In the data rows, the value 128 means zero.
Here are some points:
129;135;129;153;185;091;164;140;141;108;078;102;144;097;165;141;189;143;133;137;176;110;173;153;153;090;147;103;134;111;155;150;099;184;166;091;132;099;140;167;171;147;108;218;143;186;091;112;115;129;099;116;131;110;101;192;174;069;150;178;071;152;180;152
165;171;198;133;171;069;186;180;178;131;150;150;200;111;150;158;164;163;096;130;193;161;206;118;166;124;165;116;142;141;157;127;100;152;179;146;137;130;196;162;185;125;155;160;172;136;164;114;114;176;153;111;096;138;172;178;167;099;155;136;126;136;188;157
163;122;146;098;168;146;166;131;088;119;147;170;173;125;170;132;147;162;070;142;186;179;130;130;154;142;170;138;204;093;194;112;150;159;180;167;144;141;149;101;179;152;171;187;140;182;159;089;209;137;136;151;170;150;162;197;146;107;155;196;138;134;170;152
167;150;145;125;101;160;165;167;125;139;152;159;137;116;118;156;144;118;073;134;140;145;125;125;082;171;135;116;172;121;104;113;130;117;164;104;155;150;152;118;165;129;127;122;145;128;140;102;166;127;147;163;143;143;129;153;124;105;113;169;131;109;150;150
148;075;103;095;145;191;109;165;099;137;147;126;111;153;107;156;115;092;130;123;158;166;126;162;081;204;132;202;143;068;103;139;219;120;145;108;157;161;143;067;163;171;178;125;148;113;148;095;240;092;121;202;125;100;095;097;138;143;108;148;134;085;104;143
171;063;069;064;093;083;098;054;143;109;100;089;105;101;020;047;106;089;067;167;060;104;123;087;069;111;138;157;076;073;063;108;082;101;096;052;068;121;102;045;141;160;135;087;079;070;170;088;047;116;110;103;073;099;088;092;070;158;086;045;101;118;052;082
148;094;122;131;101;065;150;097;108;156;149;124;108;092;089;081;119;149;053;121;127;138;121;084;114;100;136;113;110;119;114;088;044;135;163;115;060;108;103;068;134;157;133;102;097;120;161;083;075;137;124;116;087;134;139;137;080;104;115;080;137;120;107;103
136;136;097;108;155;180;167;126;142;139;172;178;143;124;195;168;131;166;098;092;164;107;078;124;141;122;149;129;196;183;178;098;178;179;160;207;178;110;097;132;099;093;095;171;093;150;131;153;176;145;133;155;160;085;160;171;170;108;127;201;126;109;164;123
141;105;112;162;106;076;152;157;116;153;134;119;098;111;074;088;116;127;119;099;094;139;142;102;087;139;130;109;117;110;085;101;091;118;163;096;088;111;117;083;141;139;160;071;157;118;142;109;129;118;120;124;118;146;140;143;101;114;106;092;171;122;128;135
124;113;135;115;149;108;144;123;132;123;108;130;133;086;169;120;161;184;113;110;135;101;123;134;143;058;134;079;136;133;135;098;073;146;133;118;102;107;112;132;140;110;084;163;113;141;141;119;120;111;147;077;119;113;113;178;135;108;146;131;097;145;166;126
111;111;091;165;155;145;151;120;128;118;044;103;055;155;113;143;183;121;181;094;113;104;103;175;138;131;137;172;154;153;166;150;190;131;120;073;193;104;105;151;091;140;116;195;124;149;098;148;124;129;047;172;143;135;141;170;189;104;149;228;079;126;174;152
142;171;153;133;132;120;149;199;179;129;135;124;157;121;071;170;141;135;147;136;185;152;124;142;132;169;158;137;148;151;100;122;151;090;134;100;149;127;158;140;180;106;148;100;156;095;159;156;123;160;153;181;084;161;131;123;166;108;138;150;116;129;176;170
114;195;094;103;137;175;075;166;166;185;108;154;155;118;235;188;124;141;225;152;179;072;100;144;138;071;124;093;133;193;157;093;105;150;121;193;146;099;122;203;087;097;072;203;103;189;072;124;132;102;135;070;130;087;109;149;165;118;142;159;110;142;168;133
109;127;171;192;125;114;162;098;090;152;146;089;158;116;138;100;155;136;163;135;101;121;104;172;217;089;172;111;060;121;107;148;097;128;128;146;096;085;098;133;151;107;159;104;154;184;163;133;129;125;147;120;170;188;135;135;108;127;203;082;154;139;173;123
122;098;059;175;101;090;049;136;125;090;050;077;107;152;000;083;102;054;191;149;072;140;113;129;084;156;133;170;090;109;085;135;154;076;044;000;131;139;116;105;146;140;164;079;164;077;111;154;090;107;064;157;070;164;052;098;112;128;100;118;091;139;102;158
136;201;162;174;113;105;147;203;191;079;102;111;150;122;076;167;155;158;145;116;140;109;172;122;145;155;128;142;155;164;093;137;118;081;108;129;156;113;164;192;141;094;131;102;168;098;128;182;085;166;111;148;087;152;156;147;140;111;140;144;098;136;151;168
121;165;209;196;133;086;165;170;092;127;159;103;155;079;165;139;151;141;130;142;177;190;226;108;123;084;174;102;079;102;125;153;063;168;169;132;091;120;185;122;186;139;174;166;211;149;072;085;138;117;165;114;122;154;133;140;075;098;118;090;168;195;123;182
143;134;118;129;140;140;121;139;127;149;140;116;116;123;119;139;121;128;132;130;110;140;158;110;093;135;139;165;120;096;119;121;134;108;132;125;136;141;139;114;144;166;142;148;137;103;126;131;154;096;098;150;099;116;135;116;133;113;099;108;142;121;104;134
134;147;160;117;160;078;131;141;132;151;130;130;192;084;177;142;148;161;112;177;187;166;184;104;154;070;126;118;119;124;147;123;124;181;148;162;081;129;176;116;169;160;118;193;153;175;108;084;098;133;171;160;096;115;172;145;142;089;105;110;142;161;134;155
071;080;105;130;104;131;100;105;088;171;156;125;117;079;133;157;106;131;105;101;154;143;055;153;133;121;102;117;133;182;162;144;103;149;107;137;148;096;071;124;101;097;093;111;138;107;137;158;174;104;103;138;156;129;105;138;083;077;121;140;167;113;145;078
134;209;127;162;048;136;080;156;135;200;137;175;147;158;112;151;080;081;159;119;122;135;154;099;074;115;083;103;142;164;134;084;080;128;113;143;124;116;165;169;114;135;127;071;151;100;064;165;092;109;164;083;086;137;133;107;134;134;094;123;158;148;089;157
124;102;127;101;159;156;170;061;104;147;157;088;112;141;142;106;163;150;101;091;109;092;043;193;191;126;142;143;104;112;132;138;152;121;144;158;135;106;071;118;112;096;141;141;094;164;160;122;174;154;122;112;175;150;141;153;156;121;206;112;140;059;162;086
134;123;118;186;122;137;132;176;159;100;093;104;097;131;048;125;143;095;202;105;114;139;152;150;062;170;124;147;119;117;100;171;128;112;130;036;151;142;131;136;133;140;146;135;167;089;101;159;142;128;066;152;100;157;100;118;135;093;130;150;119;132;162;157
127;149;159;137;143;096;173;114;149;117;085;110;162;080;104;114;176;139;084;129;142;108;107;136;180;093;159;090;104;119;121;105;077;115;140;115;111;107;136;137;172;100;122;116;132;126;140;112;092;134;128;091;118;166;119;147;122;103;151;123;105;130;178;158
126;123;173;115;157;121;162;140;103;129;155;137;157;093;185;151;138;156;099;156;197;152;163;138;135;107;138;072;141;121;175;088;092;160;175;147;150;118;138;124;149;145;160;179;146;156;141;105;156;136;154;118;148;150;139;155;134;088;134;144;160;134;165;137
144;105;076;126;097;146;129;151;123;158;183;162;124;118;102;132;114;125;100;100;151;147;088;129;098;168;103;137;175;147;133;102;138;145;142;145;139;126;095;104;108;118;128;101;116;113;183;151;176;112;127;169;127;151;149;125;139;108;112;157;176;094;132;130
114;168;081;119;097;176;063;143;115;197;122;142;135;148;185;159;102;119;172;136;166;106;080;143;105;087;103;097;157;164;163;076;115;121;107;183;165;097;094;161;088;110;090;165;105;173;054;128;115;108;147;121;121;103;107;112;144;124;138;149;140;117;141;134
144;109;174;125;207;178;205;104;089;152;162;099;163;127;225;134;173;183;097;142;164;115;109;211;255;117;174;123;140;088;191;150;175;170;162;167;159;105;117;151;150;110;181;204;108;229;169;128;219;138;144;131;230;149;157;190;165;112;228;175;161;108;198;106
121;136;157;169;126;111;124;148;129;104;113;123;146;124;081;139;123;109;155;141;110;185;186;093;110;120;140;193;084;113;098;161;136;149;114;072;112;131;195;129;192;155;158;136;180;111;128;124;089;122;127;160;100;125;123;108;134;148;087;113;119;183;103;167
157;157;108;145;114;108;102;159;132;154;174;150;189;137;125;165;117;100;124;155;164;211;172;115;085;128;113;145;151;135;110;134;180;158;110;154;112;127;183;111;148;153;141;115;174;086;137;151;113;108;197;187;079;120;177;078;114;145;058;084;169;131;096;141
10 more points follow, each with its number after it:
129;086;057;030;022;050;042;045;113;184;099;150;098;062;072;053;098;140;069;155;088;040;050;063;094;025;101;050;065;111;077;022;000;078;094;095;008;134;061;103;069;122;087;069;022;106;053;061;000;091;141;000;058;122;059;125;094;138;093;019;118;067;072;056 0
144;150;172;177;166;171;147;137;143;185;164;147;156;152;168;187;204;204;171;162;134;108;121;177;191;088;069;119;140;189;162;191;100;158;153;153;152;132;151;198;141;096;168;118;129;189;150;176;120;220;190;100;158;190;139;195;185;172;231;148;147;104;179;117 1
090;136;127;131;126;151;086;136;156;157;167;144;140;125;133;252;139;155;132;159;162;117;094;177;156;165;061;136;206;203;124;183;134;145;122;202;207;128;114;167;081;087;121;100;173;119;147;214;144;170;185;152;139;169;115;141;131;114;167;155;154;122;106;084 2
172;121;119;146;201;169;158;122;159;205;138;124;159;132;145;197;201;176;199;232;159;141;151;120;205;121;122;237;187;177;224;194;200;126;099;164;159;117;149;145;171;186;191;125;134;200;233;189;152;178;221;192;109;210;206;138;207;200;199;177;166;166;147;133 3
190;178;087;115;066;161;130;178;138;240;172;211;085;134;110;188;058;057;175;095;175;137;149;155;069;127;128;109;255;237;217;058;200;098;098;200;223;144;106;092;087;152;089;109;135;168;171;255;158;094;150;173;137;053;148;083;062;061;077;192;147;125;148;116 4
138;115;079;105;076;147;154;152;127;116;168;145;101;139;083;125;072;083;107;042;115;171;149;150;062;163;149;130;179;122;120;101;196;103;116;145;192;133;104;098;115;132;084;112;133;108;168;167;181;090;158;208;116;054;105;118;083;099;065;134;116;111;118;112 5
106;138;182;134;144;158;162;098;063;080;127;062;081;138;169;000;177;189;155;000;019;056;099;133;167;097;121;060;006;053;093;132;042;093;150;039;062;088;092;158;150;021;165;082;025;192;077;093;105;120;019;000;178;155;123;200;175;152;197;094;128;037;175;096 6
034;105;143;135;146;135;103;033;123;095;135;093;133;140;137;119;126;159;090;136;088;072;066;155;132;077;077;042;098;060;033;112;062;142;115;114;106;082;096;177;089;052;069;111;090;113;142;086;126;083;106;061;144;102;073;130;099;161;152;096;136;096;092;094 7
135;161;203;189;173;150;181;148;098;128;186;068;195;126;181;116;172;175;161;086;135;161;122;183;246;114;219;148;058;087;123;194;160;135;142;193;126;079;129;146;174;108;210;152;170;195;155;123;178;161;123;143;210;208;185;163;162;127;222;099;195;123;171;142 8
065;108;135;134;063;127;060;106;103;083;138;090;117;135;124;112;091;140;075;108;117;102;107;158;131;122;096;064;099;093;084;092;060;136;103;141;135;115;091;157;104;071;107;105;120;046;136;107;106;071;101;089;128;117;098;141;128;104;098;101;114;112;099;084 9
Which three of these numbered points are nearest to each point below, looking only along the 7 directions in which the first points spread most? Their numbers follow each, nearest first.
053;058;043;100;143;000;115;087;099;027;000;096;000;129;000;000;171;117;025;108;092;000;063;000;070;021;095;052;118;000;012;000;076;036;116;000;050;122;035;122;062;128;012;152;025;000;019;000;000;138;000;067;000;124;082;166;184;000;120;110;000;074;144;079 > 0 7 9
145;235;132;134;174;160;085;170;178;243;117;204;165;135;207;201;166;169;247;215;183;094;137;120;165;083;076;101;141;243;194;160;066;166;120;157;093;100;167;212;115;107;151;158;121;255;035;162;073;179;152;057;113;158;150;170;222;158;190;160;148;134;179;134 > 1 2 3
148;227;180;115;173;085;158;129;233;100;153;148;234;126;091;126;162;182;079;118;136;099;095;140;170;129;159;094;140;130;063;107;102;127;177;152;131;109;159;212;123;051;094;127;118;095;189;092;080;187;161;100;104;122;201;126;165;144;197;137;131;126;136;175 > 1 2 3
091;079;090;112;088;077;000;000;000;152;107;000;055;094;112;000;083;111;169;047;006;023;114;155;117;106;000;060;016;099;035;150;095;129;104;065;102;049;068;057;047;069;100;044;058;170;118;105;134;102;072;084;131;099;017;099;120;095;125;067;159;003;085;034 > 7 9 6
162;138;191;182;213;131;173;132;107;130;155;051;133;158;122;109;164;154;146;090;115;142;128;175;239;138;192;152;047;069;118;172;177;117;163;145;130;105;129;129;172;135;234;083;151;163;202;115;187;180;133;141;194;211;169;149;199;158;244;100;160;126;157;125 > 8 3 1
145;173;247;174;149;182;175;105;094;184;168;124;222;120;191;178;204;173;144;167;191;145;127;217;255;159;214;104;128;115;145;153;189;175;169;199;141;168;107;171;150;108;154;137;174;177;168;123;198;112;163;138;255;210;129;182;116;124;247;139;155;170;168;128 > 8 1 3
070;099;139;130;158;128;066;060;101;149;125;082;169;000;068;133;132;142;001;136;066;087;080;124;038;000;108;089;039;062;007;060;057;135;139;117;083;020;075;126;076;087;008;141;087;000;066;000;108;059;101;104;028;124;070;069;000;109;097;032;149;053;000;128 > 0 9 7
110;095;065;087;150;000;120;103;117;058;011;127;083;129;023;000;134;110;013;139;112;076;126;000;062;057;148;125;102;026;008;000;081;077;132;057;032;117;126;108;144;160;104;117;065;000;047;000;000;133;049;071;006;100;111;126;154;084;095;062;000;118;115;152 > 0 9 7
206;041;101;091;106;157;089;107;141;066;121;194;062;185;105;070;107;080;095;162;147;135;130;079;039;201;118;172;166;000;165;114;198;010;127;138;096;240;135;000;117;181;062;057;116;068;149;163;142;086;128;182;118;061;056;096;132;177;083;121;058;067;096;121 > 5 9 4
077;107;164;163;123;205;154;082;054;183;218;077;129;139;202;126;131;149;154;101;109;167;106;220;188;121;134;154;057;137;131;196;155;171;128;162;140;107;098;140;122;106;179;095;181;188;154;156;211;109;158;139;214;165;141;145;115;160;191;084;231;124;156;061 > 8 3 1
088;106;132;110;112;097;082;128;075;136;143;126;080;074;075;127;052;118;079;106;136;110;092;123;111;126;081;071;154;163;125;102;098;107;100;150;183;127;089;129;092;080;073;105;101;054;116;182;116;123;097;112;130;089;080;101;050;080;079;099;127;116;058;086 > 9 7 5
094;153;095;084;059;133;014;110;105;105;045;116;111;080;145;000;097;136;235;087;030;000;083;070;074;050;048;016;000;107;136;024;000;087;088;000;000;071;056;185;071;023;089;103;003;189;000;074;013;021;000;000;081;060;049;160;106;134;085;114;049;010;178;071 > 0 7 9
089;107;091;058;184;137;127;104;141;043;087;104;157;172;086;124;110;077;087;118;067;111;107;136;119;092;133;129;119;098;120;089;128;083;052;114;124;076;141;173;089;128;173;150;077;113;136;106;108;182;157;086;106;122;122;058;141;234;126;093;143;166;075;152 > 9 7 5
175;158;255;211;130;217;201;112;105;173;156;179;204;147;176;178;219;165;138;220;173;140;162;203;255;176;212;146;126;113;186;164;190;170;190;167;120;179;131;147;153;147;162;137;172;164;165;149;187;132;187;169;255;232;136;174;141;151;250;138;133;180;179;146 > 8 3 1
192;108;105;081;139;186;063;067;129;137;127;185;096;156;117;115;111;132;099;168;119;114;141;106;066;142;032;157;166;182;127;132;144;171;147;140;163;224;172;084;043;109;179;080;108;096;189;175;125;219;204;132;081;130;088;126;146;141;116;144;123;156;094;104 > 5 9 4
116;141;199;180;126;178;150;088;100;150;170;120;166;074;194;099;191;179;148;093;080;114;130;205;205;072;134;082;026;108;100;156;064;144;162;107;166;068;119;174;163;034;154;089;124;172;116;126;103;136;102;080;157;194;159;186;125;132;214;117;154;062;177;097 > 1 8 6
006;144;118;148;165;135;077;000;095;118;063;084;090;156;031;137;156;146;116;106;002;074;038;178;075;067;075;058;067;103;037;137;080;141;137;034;154;059;146;192;014;050;051;128;085;117;070;084;066;123;099;108;122;123;047;126;107;159;176;096;130;090;084;134 > 7 9 6
168;224;050;070;091;197;097;185;146;250;132;143;099;219;168;165;067;089;149;070;195;094;100;146;079;120;142;071;220;152;149;035;192;095;102;255;165;139;127;115;056;146;064;150;097;154;129;190;132;134;185;134;158;090;135;097;163;093;112;175;148;187;113;163 > 4 2 5
181;000;000;000;146;080;119;139;152;000;075;077;038;238;114;058;050;000;120;177;148;143;111;067;022;215;159;145;176;020;147;113;251;026;000;171;056;216;091;000;117;226;136;102;107;087;175;200;154;119;142;128;149;000;068;000;095;169;031;082;060;167;096;135 > 5 9 7
154;125;209;181;145;157;129;105;081;132;151;218;129;146;151;136;182;171;127;218;187;139;151;110;189;176;154;147;161;077;157;169;186;141;221;114;116;204;101;125;168;133;139;104;169;110;128;129;167;135;113;169;209;187;131;202;168;122;186;188;090;110;155;131 > 3 1 8
227;166;099;062;107;178;086;091;104;136;120;158;067;167;121;053;108;105;119;090;084;128;165;083;095;136;065;156;163;119;159;115;164;111;115;116;116;162;160;086;102;151;230;000;067;145;168;156;128;178;188;130;071;090;117;106;151;154;149;129;141;095;071;108 > 5 9 2
128;110;161;148;137;108;143;099;104;139;136;071;128;084;120;045;127;123;135;124;090;068;130;132;192;114;120;144;035;085;117;139;106;131;126;082;099;111;134;116;143;137;122;095;097;151;159;112;120;107;117;073;129;133;153;143;087;111;138;096;162;099;139;096 > 7 9 6
177;183;148;126;137;170;126;182;176;122;176;132;198;135;137;148;191;136;138;101;173;175;143;087;139;148;168;169;119;156;149;150;139;150;137;139;122;129;192;124;196;128;160;135;167;136;166;101;147;157;149;187;103;154;200;140;157;161;146;137;172;141;160;186 > 3 2 1
185;076;087;043;104;137;168;142;181;070;085;131;085;222;190;089;104;068;191;117;110;164;127;091;128;204;151;145;143;137;175;157;185;096;085;140;131;211;122;089;111;168;215;142;100;174;172;197;142;164;100;095;175;075;129;060;172;193;115;131;094;175;161;090 > 5 9 3
110;151;168;096;094;156;140;177;154;129;200;135;104;147;094;175;116;167;142;095;178;092;124;183;116;185;145;091;166;164;095;092;149;091;136;160;177;172;108;154;143;087;111;093;104;099;120;165;154;158;117;160;130;155;158;171;143;106;141;144;147;130;148;137 > 2 3 5
155;145;138;182;145;085;173;164;133;100;146;147;130;205;204;123;109;138;163;189;157;167;117;118;142;197;167;146;127;137;140;199;179;133;178;132;119;238;102;116;123;195;140;173;139;143;125;171;150;161;171;118;203;088;195;122;133;138;110;163;104;193;140;142 > 3 2 5
119;094;103;146;080;114;120;179;087;128;178;107;080;082;081;161;100;089;104;024;124;146;120;188;115;167;070;136;148;121;112;153;144;102;099;116;187;142;092;090;098;115;106;092;146;100;155;182;198;087;114;163;142;084;120;107;107;076;094;129;152;075;144;085 > 5 2 9
129;147;112;137;072;154;083;145;158;221;182;166;141;090;127;241;073;093;132;160;180;117;099;164;102;132;065;108;209;233;199;112;140;154;089;213;213;139;119;131;072;087;067;133;188;105;128;225;149;134;168;166;114;106;120;098;074;072;086;172;159;149;111;102 > 4 2 5
125;131;124;163;192;102;167;195;149;093;165;163;147;165;177;143;106;119;163;168;169;191;129;114;155;165;164;147;163;156;151;195;148;159;132;176;121;183;110;153;139;142;153;192;159;120;138;198;162;197;151;109;172;089;211;138;161;136;128;174;128;185;161;159 > 3 1 2
148;143;150;178;183;106;175;137;125;156;150;131;181;137;113;129;133;122;125;178;155;205;198;119;124;152;157;197;128;118;125;187;141;182;128;160;101;154;188;135;167;173;164;160;190;123;152;123;148;131;215;176;148;130;151;116;107;161;103;118;163;196;156;183 > 3 8 5
185;101;133;145;153;146;164;168;191;039;083;222;148;245;164;138;131;064;180;250;186;174;126;076;167;254;179;217;222;135;227;177;248;144;065;160;108;255;143;126;143;237;167;172;170;171;204;223;166;137;178;150;255;122;167;081;201;231;129;130;110;255;142;169 > 3 5 2
103;124;133;133;086;144;104;164;155;216;181;152;165;093;126;255;122;133;167;173;202;180;100;185;143;150;114;124;205;245;191;179;130;109;101;236;209;089;091;177;119;098;100;133;208;155;143;232;172;094;125;199;155;136;130;143;111;087;130;163;178;106;138;097 > 2 4 3
113;125;085;088;147;136;132;128;140;130;133;110;104;180;123;160;072;114;063;081;112;148;099;130;058;123;136;114;169;112;087;086;169;150;116;195;139;097;130;132;098;154;118;124;107;090;124;113;136;162;182;128;131;095;107;052;132;167;123;134;158;149;072;124 > 5 9 4
173;140;107;146;126;121;171;209;163;107;165;180;125;155;173;137;165;135;178;117;209;160;173;131;129;171;135;120;176;117;178;128;170;097;187;160;143;170;113;114;162;174;193;175;159;153;113;173;150;151;110;123;085;144;192;176;171;094;106;168;115;114;187;147 > 3 2 1
171;164;160;156;116;136;154;156;163;132;175;111;206;107;143;170;139;132;162;146;162;193;159;093;147;147;169;185;111;114;139;171;152;166;111;132;107;121;194;098;189;180;166;148;194;161;153;126;151;095;150;190;100;121;182;115;121;125;131;133;163;148;123;175 > 3 5 2
091;124;108;123;166;097;147;085;131;096;142;106;128;144;109;128;094;118;074;117;067;115;101;149;095;144;125;112;134;100;094;117;133;145;100;163;132;115;136;162;083;116;092;141;081;071;119;103;128;151;162;106;147;097;134;080;133;185;117;109;149;139;109;128 > 9 7 5
179;139;074;087;058;166;096;105;146;184;128;186;105;129;125;140;091;072;125;115;127;131;157;114;054;123;078;156;191;193;160;107;173;131;093;155;168;167;133;084;075;159;138;108;130;118;194;205;142;107;172;183;055;094;100;082;097;073;078;161;133;127;075;098 > 5 4 9
189;200;141;144;192;183;139;197;220;144;166;148;202;169;167;142;170;167;133;109;179;156;137;132;140;135;171;174;145;168;154;114;147;187;161;145;153;104;214;165;178;127;167;146;130;140;199;142;144;195;158;161;105;147;236;127;162;220;142;169;191;146;177;240 > 3 1 2
142;170;252;249;141;239;179;077;095;160;161;197;153;112;212;096;255;204;187;138;132;114;116;189;255;126;148;145;084;137;188;245;130;165;206;111;173;149;112;168;137;077;160;190;137;247;145;134;183;166;130;139;231;255;153;235;193;130;245;184;157;124;222;131 > 8 1 3
133;155;114;112;225;133;207;171;172;105;127;158;169;172;146;157;154;137;161;150;173;142;141;133;156;178;216;164;173;153;152;184;172;152;161;127;123;150;185;183;172;138;151;202;160;151;141;148;139;218;136;134;178;105;212;147;192;146;150;191;090;194;191;223 > 3 1 2
174;123;220;225;097;200;154;148;105;126;145;255;135;121;180;119;209;188;123;159;146;141;146;070;193;161;135;201;159;096;207;166;140;109;195;138;085;205;136;101;178;138;148;071;129;114;150;154;146;156;129;147;144;220;129;224;157;158;149;180;104;108;103;099 > 3 1 2
088;120;121;116;075;198;081;124;089;187;198;146;102;101;145;181;082;118;157;082;084;147;092;203;152;157;077;105;163;227;198;207;140;152;113;142;208;132;112;136;099;082;099;072;135;158;170;240;207;098;162;119;195;120;124;106;075;098;108;172;207;080;122;073 > 2 4 5
079;114;040;092;136;082;128;118;164;092;097;039;125;131;105;112;089;100;077;062;105;101;085;137;090;123;131;091;113;090;070;055;109;090;082;121;109;079;115;147;104;077;100;105;108;058;103;105;118;104;116;112;073;085;130;105;107;091;096;088;132;120;139;145 > 9 7 5
120;179;148;135;161;139;125;112;108;150;098;143;130;125;150;095;140;182;126;118;134;148;190;121;112;151;114;186;154;163;153;184;161;193;181;110;138;137;210;138;132;142;137;161;129;147;156;141;109;168;186;166;138;143;117;167;148;135;128;167;141;167;159;172 > 3 1 2
067;079;072;167;095;184;112;126;098;183;135;140;080;094;169;205;129;139;160;105;156;119;053;222;145;168;120;146;189;211;231;201;160;126;094;133;235;094;094;142;076;098;121;151;137;175;080;243;231;116;087;165;189;127;087;144;089;103;112;198;187;126;144;127 > 2 3 4
121;162;129;101;141;075;092;166;170;137;168;130;131;123;071;165;127;138;087;050;172;106;111;164;151;159;099;086;173;194;118;094;098;105;114;189;201;121;123;162;099;074;072;119;123;062;155;170;074;179;152;127;099;156;157;118;124;072;135;125;156;139;168;114 > 2 9 1
102;093;149;148;070;083;098;108;090;145;151;089;154;073;090;134;075;111;090;110;117;158;132;111;115;089;078;124;101;124;102;128;112;162;105;137;113;106;099;132;100;102;079;079;177;078;149;114;125;087;150;141;116;138;130;122;057;086;088;091;151;119;090;064 > 9 7 5
158;188;174;081;108;074;151;188;200;140;161;153;137;137;088;148;122;171;105;091;149;088;150;125;163;156;170;091;167;151;122;069;142;076;135;171;192;150;159;160;144;087;128;094;114;091;153;150;075;193;137;112;107;127;149;155;156;084;141;159;091;101;165;138 > 2 1 3
114;138;186;096;102;086;150;158;133;105;157;141;122;120;097;183;120;133;092;138;180;117;125;129;168;157;129;110;155;159;101;095;133;107;145;165;136;138;139;156;148;084;139;115;139;099;145;133;117;151;147;157;108;164;121;139;128;090;158;140;087;114;144;090 > 2 3 1
151;095;159;159;109;152;116;123;146;089;142;214;114;149;114;160;129;087;115;172;144;169;108;116;175;195;110;188;195;140;213;169;180;132;078;150;130;188;109;102;101;157;103;146;148;120;188;213;154;112;119;152;176;130;107;113;120;134;124;153;134;144;116;099 > 5 2 3
137;171;185;145;099;124;133;141;126;101;167;117;130;167;121;167;115;190;134;100;120;107;132;179;124;196;106;055;122;096;128;061;168;102;184;174;138;146;097;136;102;111;151;089;097;135;140;068;158;133;127;182;126;224;124;180;114;164;194;134;141;129;193;114 > 2 3 1
122;136;185;168;115;131;175;089;096;162;170;064;179;112;121;117;128;105;144;163;134;131;130;164;208;117;218;131;056;094;107;108;170;161;134;172;103;082;125;127;138;134;143;132;172;150;154;071;182;067;152;149;192;144;121;122;065;119;163;071;158;175;172;132 > 8 3 1
103;116;086;160;130;136;111;116;130;107;078;113;152;108;083;165;129;098;118;130;122;145;140;140;105;087;109;152;114;143;124;141;116;153;088;084;154;081;146;143;143;130;120;143;152;097;080;125;073;112;134;117;103;133;083;117;116;145;096;118;106;146;100;142 > 9 7 5
153;142;125;158;141;103;127;145;156;115;096;107;173;097;092;141;146;133;124;150;162;123;124;098;167;092;144;149;129;119;111;095;126;130;123;111;109;087;134;144;171;126;115;102;143;097;146;111;090;118;137;137;091;155;147;119;124;124;150;114;099;134;132;158 > 9 7 5
168;152;153;188;155;189;111;177;165;152;199;117;207;118;181;153;138;130;136;168;168;242;223;102;079;122;184;207;104;095;070;202;138;205;159;159;082;130;205;075;216;198;184;173;244;170;131;100;201;103;180;199;124;132;178;102;103;200;107;072;236;204;095;220 > 3 8 5
133;117;119;092;145;037;131;153;115;082;087;134;138;129;059;080;116;123;071;173;150;117;137;027;112;111;146;122;103;047;049;012;106;067;150;085;067;141;170;100;182;156;106;134;131;011;083;037;036;109;105;113;060;113;142;123;130;096;103;078;020;118;093;171 > 9 5 7
126;102;113;138;034;136;144;152;125;188;137;118;089;072;118;141;103;071;115;106;132;135;147;141;106;134;113;155;189;180;192;082;149;093;071;145;179;119;064;103;132;139;071;124;144;126;172;188;161;006;129;142;127;074;151;121;043;087;048;174;144;101;126;071 > 5 9 4
129;146;165;200;142;127;147;114;122;155;159;141;182;137;130;160;134;145;104;144;134;198;153;133;128;143;148;132;109;137;124;134;116;192;164;153;125;137;196;147;159;124;185;140;199;126;145;110;144;159;206;191;152;142;129;141;122;127;134;146;177;149;149;177 > 3 1 2
114;124;164;168;153;099;143;129;077;109;149;079;189;104;100;107;122;119;100;125;117;179;154;144;152;104;183;146;016;031;040;156;135;161;173;128;096;135;164;096;157;149;170;157;188;118;087;040;149;145;142;147;141;135;137;108;098;120;129;033;154;149;125;149 > 8 9 3
143;084;048;037;128;000;126;150;180;052;143;000;108;164;121;170;024;017;114;039;137;121;203;166;027;142;147;063;103;090;000;058;144;068;043;127;083;025;115;088;130;163;153;156;146;118;151;102;126;097;115;115;037;044;104;001;039;128;071;009;135;150;146;121 > 9 5 7
219;221;155;161;130;136;165;209;224;139;170;159;194;120;132;199;158;146;130;119;175;175;165;176;132;162;170;120;182;193;149;176;133;133;149;145;178;138;193;137;180;109;129;149;175;140;194;159;130;189;176;172;108;156;200;142;180;078;123;174;159;128;184;185 > 3 2 1
145;105;119;149;132;056;127;109;115;128;099;100;145;128;080;110;092;122;095;163;107;170;176;131;136;108;089;153;084;106;115;144;110;137;117;088;092;127;133;084;127;200;134;101;155;114;151;091;090;093;151;136;086;110;113;086;086;149;092;068;138;124;055;093 > 9 7 5
025;051;090;159;081;185;093;086;058;171;163;122;065;100;147;174;095;115;160;088;130;116;038;185;127;154;072;133;132;173;201;183;151;124;093;129;200;093;057;135;055;087;129;113;156;163;096;226;228;070;108;169;196;111;086;137;049;116;130;151;174;092;120;051 > 2 9 5
146;123;113;102;054;044;154;143;142;088;090;133;109;063;028;117;124;119;089;128;137;086;153;086;122;139;149;117;133;133;097;086;115;011;118;079;116;144;096;122;168;128;124;104;118;067;080;114;063;093;060;096;076;141;100;158;163;013;122;128;012;074;114;109 > 9 7 5
160;061;074;086;136;159;171;108;151;059;083;105;105;255;115;095;132;030;220;186;111;175;181;106;151;208;154;189;091;121;177;151;231;104;064;075;114;163;129;098;149;205;224;128;116;153;158;157;123;127;096;116;171;135;086;052;189;233;126;099;086;192;130;142 > 5 3 9
104;143;121;141;167;158;144;121;141;185;134;152;121;119;159;163;170;157;155;113;130;113;101;136;160;116;081;170;174;175;174;187;169;123;125;194;156;105;152;185;100;105;145;124;120;161;133;152;128;210;182;136;119;172;129;155;159;155;175;160;144;138;142;109 > 2 1 3
119;145;205;186;134;193;174;101;112;151;148;104;162;132;192;124;194;174;189;143;116;106;111;180;255;101;150;100;074;132;120;159;099;159;144;156;132;084;132;186;155;084;165;128;149;202;150;138;154;123;144;114;212;182;141;173;144;137;246;116;146;093;210;118 > 8 1 3
